0: [140 155 151 128 139 116 102  99 110 150 132 150 149  91 128 124]
1: [149 151 135 136 168 141 131  87  92 102 100 137 182 109 101 149]
2: [ 98 134 170 102 161 101 116 101 110 148 118 130 153 114 114 129]
3: [ 90 122 111  79 124 104 135 125 108 156 135 114 167 116 109 102]
4: [102 111 123  84 130 118 120 138 146 140 150 111 144 141 122 106]
5: [146 123 101  88 123 118  94  85 143 144 155 123 144 165 109  87]
6: [128 160 141 143 128  86 120 116 111  88 115 141 121 148 108 116]
7: [141  83  71 120  93 169 192 193 163 160 185  77 112 141 193 100]
8: [127 162 122 147  95  95  79 131 129 103 100 168  87 132 131 127]
9: [137  75 118 145 122 154 179 174 156 134 165  95 122 129 203 133]
10: [109 129 125  89 144  97  99  97 115 141 148 101 179 121 114 106]
11: [132 136 155 126 161 128 124  92 110 124 121 114 152 132 127 157]
12: [ 86 129 134 105 152 104 117 106 119  96 109 110 142 145 111 104]
13: [183 238 174 159 143 176 162  70 126  79  79 106 144  68 160 107]
14: [182 113  73 177  55 188 146 198 168 100 180 191  74  83 172  63]
15: [ 79 116 179 212 148 195 175 121 186  57 135 151  64 186 146 167]
16: [142  71  74  95 107 168 157 139 155 145 101  94 110 166 132 164]

[177 144 124 233  72 154 185 210 196  92 123 199   2  41 219  59] 14 9 8
[ 79  82 155 180 129 193 183 146 187 101 122 120  69 165 138 179] 15 9 16
[167 145 136 180 123 115 109 112 129 103  94 166  89  80 144 158] 8 0 6
[ 80 131 146 133 159 135 144 122 133  97 135 117 108 168 113 103] 12 6 4
[115 170 136 159 177 164 129 107  85 101  90 112 171  95 110 146] 1 11 0
[105 131 119 106 137 121  64 125 109 143 124 122 156 148  89 135] 10 4 12
[ 82 114 124  86  79 111 116 107 172 187 183 176 122 176 131 163] 4 5 3
[ 69 189 178 145 118 136 105 153 136  51  41 183 104  94 182  84] 8 6 12
[128 145 129  87 149 104  86 117 113 147 139 105 193 135 105 112] 10 3 2
[ 91  43 155 168 151 235 193 128 199  59 123 129  42 162 156 184] 15 9 16
[ 98 173 129 155 177 165 137 127  98 114  78 116 177  78 103 133] 1 11 0
[123 136 111 101 123  91 123 123 102 137 125 131 151 125 116  92] 3 10 4
[103 160 127 136 140  66  95 135 117  72 103 172 108 143  88  95] 6 8 12
[134  70 127 131  98 176 153 128 174 120 113 110  52 173 141 179] 16 9 15
[172 139  71  43  59  76  93 109  90 162  79 107 128 151 117 116] 5 3 10
